One vector is turned by the same rotation once a step. Each row is the vector after some number of steps, and that number follows the row.
The counts run from 0 to 968.
[ 16  23 -43   1   8 -37 -18  44  14 -19   2  43 -55  34  33 -24 -14  41
 -34  -9  16  -6   1 -12  -4 -43 -17 -53  16   0  22 -28]
255
[ -8   4 -20 -42 -43 -38  -5  66  11 -10  21   1 -21   4 -46  -2  -8  21
 -27 -17  12 -19 -13  -5 -11 -15  15 -61  19  37 -56 -27]
835
[-38   4 -22  16 -21 -62  29  -3  12 -12  36  -6 -23 -20  -5  18 -18 -12
 -40   9  19 -49  10  36 -10 -27  23  -4 -31  47 -59 -24]
198
[  7 -15 -46   6  12 -15   2   8  -1 -12  38  48 -14  33  24   0 -49  65
 -35  30  65 -24   0   0 -19 -20  10  -2  18  32  11 -34]
884
[ 14  39  23  30 -19 -57  -1  26   8 -18  26  56  -6  -2  14 -14  -7  15
 -23  11  44 -23  36  17  -9 -29   3 -40  11  59 -36 -14]
686
[ 32 -14 -44 -28  14 -41 -18  -3  14  35 -25  -1 -10   8  54 -38 -33  53
 -52  21  20  14  29  25 -14 -29 -13 -33 -17  24  33  22]
424
[-27  -1 -12 -26 -51 -38 -18  35 -11   8   0  35 -24 -18  66  10 -18  13
 -20  30  28   8   3  49 -13 -36  31 -22 -14   9  16  47]
41
[-49 -12 -20  -2 -29 -21 -18  13   5  -4 -27  25 -22 -32  57 -19 -44  -5
 -55  58  13  12   7  16 -36 -17  37 -30   3  -8 -27  25]
329
[ 32  34 -44   8  14 -28  24  14  45 -20  13  36 -13  37  29 -33 -10  60
 -46  -1  12 -19   2  -4  -9 -47 -20 -35   8  18  18 -21]
258
[-10  -2  10 -20 -29 -71 -11  65   6 -24  28  40 -19  -9   5  37  26  13
 -33   4  25   5  11  35 -11 -29   4 -41 -25  25 -44 -15]
207
[  0   2   1  -9  -2 -16 -10  25  38  11 -45 -17  -9 -74  43 -10  -5  14
 -53  35  -6  -2  34   9 -19 -60  27 -34 -40   5 -11   5]
620
[-40 -27 -52 -37 -35  -9 -11   9   0  15 -16   8  18 -16  22   3 -73  20
 -59  47  14  -1 -19  -4 -33  -8  31  -3  11  14 -18  20]
323
[-33  13 -20 -27 -52 -42  25  12  12  44  14  -9  -2  -9   6   2 -53  -9
 -45 -25   6 -34  -7  28 -17 -17  28 -29  20  36 -27  55]
666
[ -9  23 -38 -39   6 -40   1  29  22 -39  -8 -27 -44 -34  20  19 -45  30
 -62  29  -7 -11  -2 -14 -24 -21   0 -16 -36  24  -4  30]
630
[ 25  32 -39   9   5 -48   2  38  27 -12   5  26 -43  21  25 -22 -13  43
 -30  -5  10   6  19   3   7 -58 -39 -47  14  31  30   9]
251
[-24  33 -35 -28 -31 -61   4  20   6 -41  32  34  18  -3  12  18 -52  16
 -49  17  22  -7 -27  -5 -26  -3  -2  -2  -1  43 -22   5]
497
[  2 -23 -30  -7 -10 -45 -16  14  36  39 -16  26  -4  38  30 -30 -29  15
 -21  -7   8  -9  23  70   4 -46  12 -55  29  -4  28   2]
565
[-13  26 -39   6 -61 -37  14  38  50 -50  14  50  -7  27  19  -3  -1  33
 -29  23   6 -14 -11  38  -2 -19  -1 -39   9   8 -11  26]
358
[ -7  15 -17  19 -11  -2 -23  30  50 -64 -20  40  10 -16  13   3 -43  33
 -34  58  16 -31  13  -7  -9 -29  26 -30   6   2 -27 -33]
163
[ -5 -15  -2  23 -30 -32  -3  15 -12  45 -13  30 -32 -10  70 -32  30  18
 -26  -6  23  -7  40  30 -16 -51  14 -45  -9  25 -26   3]
233
[-54 -12 -32  -6   1 -47  -3  -2 -19  20  -3  -2 -16 -18  57   1 -39 -19
 -59 -21 -17 -24  -8  -5 -49 -31  20 -11  -9  16 -52   1]
957
[ -4 -31 -45  10   3 -10 -16  23 -13   3  25  54 -24  19   6  -7 -40  43
 -29  23  59  -8  -6  -9 -15 -38  11 -16  37  19   3 -49]
883
[ 16 -40 -36 -16 -34 -24 -29  32  34  23 -11  19   0  53  -5  -4 -18  38
 -14 -17  -4 -22  24  50  10 -38   5 -54  27  21  -7  -8]
558
[-14   7  -9 -25 -17 -13  36  31  26 -24  19  15  -4   1  19  19  -7  42
 -62   2   7 -47 -23  -4 -49   6  43 -27   3   1 -77 -12]
648
[-21   8  24  14  -9 -61  -8  38   5   4  -8  21 -18 -44  11   9   0  -9
 -51  -8  -9  -6  24  -8 -22 -57 -18 -42  -2  40 -62  11]
967
[ -1  18 -10  -9 -35 -49 -19   3   7  -5   8   4 -18  19  60   0  -2  19
  -3 -14  16 -54  39  58  -2  -1  47 -49 -30  26 -23   2]
376
[  5  25  -2 -24 -39 -56  -8  59  46 -16   3  18 -11  -2 -35 -10  10  17
 -32  -1   7  -5  13  10   2 -19   4 -80   8  24 -44 -16]
834
[ 36  -7 -24 -40 -18 -28  20  17  34  39  15   2 -13  44  21 -11  -7  61
 -28 -26  36 -29  11  50  -4 -26  25 -45   6  20  15  15]
560
[ -7  -1  -1 -20 -37   0 -14  54  18  -2 -20  41  36 -46  24  18   7  30
 -32   4 -14 -18  -9 -14 -31 -71  21 -28   5  27 -48  -2]
794
[ 22  -5 -65   3  11  -1   9  -5  34  -1   2  29   9  31  19 -23 -26  58
 -35 -20   1 -50  -1 -12 -19 -53  11 -32  27  20 -17 -58]
264
[ 20  -3 -27  19   5 -27 -10   7  22 -24  15  68   0  24  35 -16 -34  55
 -38  48  49  -1  21  16  -8 -36   2 -20  20  23  15 -24]
885
[-28 -29  -9 -18 -37 -60 -36  61 -12 -13  24  21 -29   5 -17  42   0   8
 -22  -6  24 -10  -1  27  -9 -32   0 -29 -12  39 -51 -23]
208
[-29 -22 -15 -24 -61 -22 -15  24  25  10 -17   3  24   4   7  17 -33  11
 -34 -11 -23 -39  12  28 -17 -21  28 -43  13  35 -67  22]
658
[-26  -7  -6  32 -46 -25 -25  51  20 -37 -11  16 -38 -34   3  15 -25   2
 -29  41   0 -19  31  12   8 -42  -3 -25  -3  42 -50  18]
344
[-28  14 -27  -4   4   2  12  33  25  -9   3  18 -40 -56 -16 -15 -63   4
 -51  34  32 -13 -17 -22 -16 -62  22 -19  36   5  -3 -14]
153
[-46  10 -39  28 -33 -34   8  31 -12   5  19  43 -54 -28  35  -6  12 -15
 -19  10  20 -12  -7  14  -6 -79  19 -11  -5  16 -14 -17]
53
[ -7 -18  -9  -1  26 -37 -23  17  26 -17 -18  24  28 -27 -24  19 -53   8
 -57  20  15 -19  17 -16 -28 -53  10 -15   5  31 -53 -57]
304
